(in the rows, 128 means zero)
Each path below is one point turned by a fixed rotation once a step. After each direction that follows a path, write how fast that rotation turns it, in degrees per step (0 if it stays still).
Each turn is a multiple of 5 degrees from 10 to 175, or 0.
Each row of a path follows its step; steps can be skipped.
path 1
step 1: [125 124 126 130 122 125 128 130 129 125 131 134 123 136 126 125 125 127
 127 125 134 118 144 144 132 132 133 126 125 133 126 121 132 124 134 125
 128 136 125 128 123 125 130 118 126 136 126 121 137 128 120 124 123 130
 128 120 126 126 127 138 119 119 130 132 133 130 125]
step 2: [133 122 132 126 127 125 128 131 133 133 127 132 135 136 131 127 125 131
 127 132 130 128 126 135 136 129 120 130 118 130 122 125 131 116 133 118
 131 127 118 133 131 129 131 125 123 122 124 133 129 114 128 117 130 126
 132 115 133 132 137 125 132 126 126 138 130 121 128]
step 3: [131 140 124 126 123 126 124 127 139 129 127 131 132 128 124 119 117 130
 120 141 132 127 126 131 129 131 121 128 128 129 131 125 128 125 148 124
 121 124 133 120 129 126 134 123 123 124 127 133 134 131 128 123 128 120
 121 125 124 126 127 132 127 127 131 127 141 126 131]
step 5: [128 132 133 130 135 124 133 127 130 133 118 135 124 134 125 133 122 125
 119 126 139 118 133 128 128 129 123 121 135 124 129 128 128 115 126 134
 127 130 128 132 135 128 141 121 139 134 130 123 134 131 129 127 124 126
 122 123 128 137 131 132 120 125 121 126 134 121 132]
step 9: [126 127 129 125 121 121 125 136 132 136 108 128 121 132 126 130 131 130
 121 129 124 131 121 127 135 135 118 132 124 130 133 129 121 129 130 130
 131 123 127 129 138 136 137 119 135 123 128 127 135 122 127 127 128 131
 127 122 127 131 128 134 130 127 124 134 141 134 129]
step 10: [126 124 131 134 127 112 126 123 126 120 126 130 121 127 121 125 125 131
 117 127 134 116 131 126 119 128 120 132 133 134 134 123 130 127 140 136
 127 127 134 119 127 133 138 125 124 125 124 126 126 130 127 129 126 133
 128 118 130 137 126 136 125 133 125 135 128 124 124]
step 14: [119 132 124 126 133 120 125 138 131 127 117 128 124 133 135 125 115 129
 128 125 135 131 132 120 132 130 121 124 128 136 132 134 130 121 135 137
 124 123 126 121 137 126 123 127 125 126 122 122 126 126 124 123 121 125
 120 118 123 126 124 131 131 135 127 137 135 125 131]
step 15: [124 121 133 130 124 126 124 132 128 135 114 125 132 131 130 124 131 131
 129 130 133 125 140 127 130 127 123 135 131 127 128 130 123 136 136 129
 134 117 134 129 117 135 130 128 126 123 131 134 133 133 115 129 121 132
 122 118 125 129 129 136 127 130 128 130 127 113 125]
step 16: [130 132 129 120 130 125 127 134 129 134 120 136 130 127 125 129 132 127
 128 135 139 125 130 131 121 123 126 126 126 130 128 133 125 129 123 126
 128 133 138 122 133 138 132 118 132 126 120 125 130 124 120 133 136 124
 125 122 128 131 128 126 128 133 108 139 128 121 120]
step 17: [123 132 126 125 131 124 133 126 125 133 132 124 123 128 123 132 129 126
 121 128 131 121 137 139 126 130 123 119 124 117 122 137 121 129 138 129
 135 131 136 126 133 137 125 130 115 125 121 127 131 128 131 127 126 128
 126 118 130 129 115 133 117 125 127 130 127 127 125]
step 19: [119 128 120 133 130 124 120 125 139 125 123 132 126 137 122 136 121 139
 133 124 126 127 146 132 127 121 130 128 128 134 121 131 135 123 138 129
 126 130 127 126 128 132 131 126 126 123 132 130 137 131 122 125 129 126
 127 121 128 122 130 135 125 127 129 138 137 126 123]
[127 128 132 131 125 129 128 128 127 126 128 129 128 129 131 127 130 128
 126 128 127 129 128 128 130 127 128 129 130 129 126 129 126 128 129 126
 130 128 131 127 127 127 130 127 128 128 126 125 127 128 127 127 128 129
 130 128 129 128 129 129 127 129 128 128 127 129 128] : 130
[123 128 127 128 128 126 129 127 130 128 128 130 125 128 126 129 127 129
 129 129 129 129 126 128 129 129 129 129 127 128 129 129 127 129 126 131
 129 128 127 127 129 127 131 130 129 129 128 127 128 128 126 127 125 128
 130 129 128 129 127 127 127 126 130 128 128 128 129] : 80
[129 127 128 130 128 127 128 126 125 128 129 128 129 129 129 128 125 129
 130 129 127 130 130 132 129 130 128 127 126 129 127 130 128 127 129 128
 128 131 127 128 128 129 127 129 128 126 129 126 129 126 127 128 129 128
 128 129 126 128 128 125 126 127 128 127 128 130 129] : 65
[128 128 133 127 129 128 126 129 129 128 130 128 129 128 126 127 129 130
 129 131 131 128 129 128 126 127 127 131 127 130 130 131 131 129 128 128
 129 129 127 129 128 128 128 129 128 129 128 128 129 127 128 126 128 130
 127 128 129 127 127 127 127 127 128 128 129 127 128] : 80
path 2
step 1: [127 136 131 123 120 128 128 127 128 131 130 136 123 126 126 121 121 127
 133 144 125 118 125 123 141 128 127 131 121 124 125 128 135 125 127 124
 127 125 132 124 123 132 124 132 124 129 126 126 129 125 131 125 134 132
 130 122 129 131 121 121 117 127 123 132 131 126 123]
step 3: [129 137 131 131 131 130 130 127 122 133 127 128 122 134 122 130 119 124
 125 133 128 132 117 131 133 136 123 125 128 125 124 132 126 120 127 130
 122 125 118 129 127 140 120 135 129 124 124 118 127 129 131 128 123 126
 130 136 128 121 128 134 128 125 132 131 132 132 122]
step 6: [133 133 125 124 137 130 126 129 119 131 126 137 127 134 125 115 125 126
 125 126 121 128 126 129 130 123 124 125 125 122 128 131 127 118 123 131
 123 128 124 123 127 135 127 130 118 125 129 128 135 127 129 126 130 125
 124 133 121 122 126 130 131 136 127 141 137 129 120]
step 9: [126 130 135 127 133 128 132 125 123 125 129 133 127 129 124 120 127 123
 131 130 131 130 130 130 134 117 129 126 118 119 127 133 134 119 130 126
 122 128 126 123 123 127 126 139 120 126 123 123 130 122 125 120 132 132
 123 124 127 131 133 126 130 141 119 123 134 129 128]
step 10: [131 136 127 130 136 123 117 130 126 130 124 133 128 120 125 130 127 125
 124 132 128 123 126 131 136 126 133 134 133 130 132 139 138 121 137 134
 131 124 129 129 131 134 127 127 124 132 126 129 129 125 129 134 134 132
 130 133 123 133 126 133 130 126 123 142 126 132 134]
step 12: [127 133 132 134 124 125 131 131 122 123 118 127 125 135 126 122 128 126
 127 137 129 129 133 130 136 123 128 124 120 124 134 129 129 120 127 128
 123 129 127 124 135 129 124 140 127 130 125 119 125 126 126 131 136 135
 137 136 128 129 122 120 132 131 121 125 121 125 133]
step 13: [121 134 129 126 135 127 125 130 125 132 132 129 125 118 125 132 119 129
 131 125 128 122 127 125 125 121 128 127 122 134 129 136 131 120 137 131
 130 126 127 134 123 137 125 130 132 123 119 124 130 135 128 124 123 125
 128 133 127 137 124 130 129 131 112 133 125 130 131]
step 15: [125 135 122 127 127 123 121 138 129 125 119 129 121 128 131 128 122 127
 129 133 132 114 137 126 130 130 129 128 130 126 127 124 129 114 124 124
 124 124 127 123 126 131 123 129 126 122 128 119 133 122 123 125 133 130
 140 125 124 126 120 128 131 131 124 129 124 126 123]
step 16: [123 125 131 126 130 125 126 129 120 132 131 128 127 125 126 121 125 134
 119 125 129 120 127 131 126 121 125 126 114 133 131 129 127 119 141 134
 126 124 124 130 134 137 124 130 129 131 126 125 132 137 134 127 133 126
 129 130 138 123 128 119 126 123 123 129 126 121 123]
step 17: [134 126 130 134 130 134 126 124 124 121 133 132 114 126 122 121 126 125
 128 131 126 129 121 130 135 125 133 132 128 128 126 130 125 114 126 122
 125 123 123 125 122 134 130 131 132 132 123 124 118 123 133 120 126 126
 129 132 118 130 127 127 122 132 120 127 126 129 123]
step 19: [130 134 126 124 130 130 123 125 127 128 125 130 122 127 129 126 124 137
 129 132 135 126 119 130 138 128 124 126 123 128 125 124 131 125 137 135
 126 119 133 124 127 138 125 125 123 124 122 116 134 124 134 129 135 131
 130 124 135 124 133 122 118 123 125 127 132 130 122]
[128 129 130 128 128 128 129 126 126 129 128 127 128 129 129 126 128 126
 129 130 130 124 131 126 128 126 129 128 130 125 128 129 128 129 127 127
 127 130 129 130 127 129 127 129 128 129 132 128 128 126 126 129 127 129
 130 128 129 128 126 128 127 128 127 129 127 129 128] : 130
[127 127 128 128 130 128 130 128 126 129 127 127 131 127 128 127 130 129
 127 128 128 128 128 130 127 127 126 127 127 130 129 128 129 130 130 127
 129 130 125 129 126 128 128 128 130 130 130 128 129 127 127 127 130 127
 129 126 128 128 130 128 129 130 127 125 131 128 127] : 155
[128 128 127 130 128 128 127 128 128 129 125 131 128 127 128 126 128 128
 126 130 127 128 131 126 127 128 127 128 129 127 130 126 128 129 129 130
 128 127 126 125 126 128 129 127 126 128 129 129 127 130 129 130 128 127
 130 127 130 126 128 127 130 127 130 129 128 127 125] : 80
[127 127 126 129 128 128 127 126 129 126 130 128 129 128 130 127 131 128
 127 130 128 129 126 126 128 128 130 126 129 129 128 130 127 128 129 127
 129 127 127 127 129 129 131 126 129 129 128 130 127 127 131 128 127 126
 128 127 129 129 125 128 126 126 125 126 128 130 127] : 120
path 3
step 0: [127 133 127 133 130 134 128 127 120 134 124 132 116 123 133 124 134 132
 125 120 115 131 127 122 129 134 127 129 132 119 129 121 123 128 127 123
 117 133 120 122 133 129 122 127 124 129 119 135 124 126 122 130 127 134
 138 139 131 122 129 128 129 135 124 128 132 134 123]
step 2: [121 139 121 133 129 139 123 131 116 131 118 126 133 120 135 127 134 135
 128 128 126 133 124 136 134 125 130 122 125 129 129 125 128 131 127 130
 122 125 125 134 132 124 129 129 129 129 139 129 130 133 132 130 129 132
 128 136 130 115 122 123 138 120 131 127 127 133 135]
step 3: [134 133 119 130 131 128 126 127 123 128 129 131 139 125 136 134 131 116
 119 125 120 121 124 126 132 128 133 124 121 123 126 134 120 134 123 133
 131 125 129 125 127 124 118 125 132 125 130 122 129 117 124 138 134 131
 135 132 132 122 120 125 133 139 130 125 130 128 127]
step 5: [119 134 131 128 122 136 123 127 128 134 136 124 140 128 129 127 132 130
 120 138 127 120 125 130 130 136 135 126 124 123 127 130 129 125 137 122
 124 129 121 112 132 126 127 129 131 134 130 122 132 129 136 127 129 134
 133 135 127 122 129 132 128 135 126 123 140 129 126]
step 6: [126 135 135 132 130 132 135 121 120 135 137 131 136 128 121 129 136 129
 122 117 123 139 122 134 123 133 138 124 128 128 131 123 121 127 123 124
 121 127 125 125 132 125 124 123 126 127 129 129 137 126 128 134 131 127
 121 138 123 119 132 120 133 125 127 130 125 124 130]
step 7: [122 139 123 126 127 130 126 128 120 131 129 132 128 115 119 141 130 123
 124 127 122 120 131 121 115 119 131 123 127 131 129 136 124 136 128 127
 128 134 122 119 126 127 128 129 130 125 125 128 131 132 130 126 132 137
 134 140 130 128 123 129 133 130 129 128 120 126 132]
step 8: [120 126 131 139 128 141 139 133 117 122 132 130 138 125 135 122 133 126
 125 124 128 126 126 130 121 118 127 137 127 132 132 134 125 133 129 134
 122 130 133 120 127 130 135 123 125 125 128 129 128 132 127 129 129 133
 129 125 131 116 127 130 136 134 131 132 133 132 125]
step 13: [121 130 129 132 132 129 126 115 125 121 130 133 124 129 125 132 141 133
 130 129 130 133 123 128 120 127 124 126 126 128 134 123 135 136 134 133
 123 122 131 127 133 122 122 127 131 127 130 121 135 132 132 125 123 142
 134 135 131 124 126 133 138 128 133 131 129 132 140]
step 14: [126 134 121 138 132 121 132 122 127 131 130 126 132 133 135 123 134 119
 128 117 117 124 126 123 130 127 129 138 133 124 128 130 123 134 137 124
 124 137 121 124 126 121 131 134 127 123 134 118 125 126 132 131 128 135
 137 133 122 124 126 126 134 133 125 136 133 130 131]
step 17: [126 135 128 131 130 135 126 132 114 116 131 136 126 141 135 125 130 126
 127 123 120 131 126 138 124 137 127 127 122 125 135 127 127 135 126 127
 124 120 129 124 130 122 123 122 133 130 128 117 125 123 127 133 129 130
 121 139 133 127 124 120 134 130 131 133 129 131 129]
step 18: [122 134 115 127 127 131 133 124 133 123 131 130 135 132 130 143 131 121
 131 125 121 129 133 129 126 124 130 120 132 116 136 124 126 131 126 124
 122 131 134 125 124 127 127 136 137 114 128 124 124 124 136 127 130 133
 130 139 125 131 126 130 128 133 129 125 125 131 124]
[128 128 125 127 128 128 130 130 126 128 129 130 126 128 129 131 131 128
 127 130 130 128 130 129 126 129 128 127 128 128 128 129 128 127 127 128
 130 129 128 129 129 127 129 126 126 126 129 127 126 126 130 128 128 126
 128 127 128 126 128 130 129 127 130 130 128 129 130] : 70
[129 125 127 128 129 127 129 127 128 130 126 126 124 129 129 128 129 127
 129 126 126 127 127 128 129 128 127 130 128 129 128 125 129 128 128 126
 128 127 129 131 129 127 127 128 128 129 129 128 127 128 129 128 130 130
 130 129 130 130 126 129 128 127 129 129 132 129 130] : 25
[130 130 127 128 129 129 130 132 127 127 128 128 128 128 127 131 128 128
 130 127 130 129 129 129 128 126 127 130 126 129 128 130 129 128 128 127
 128 125 128 128 130 130 126 131 129 128 127 127 129 130 128 127 129 128
 128 130 126 128 127 126 129 129 130 127 127 128 129] : 70
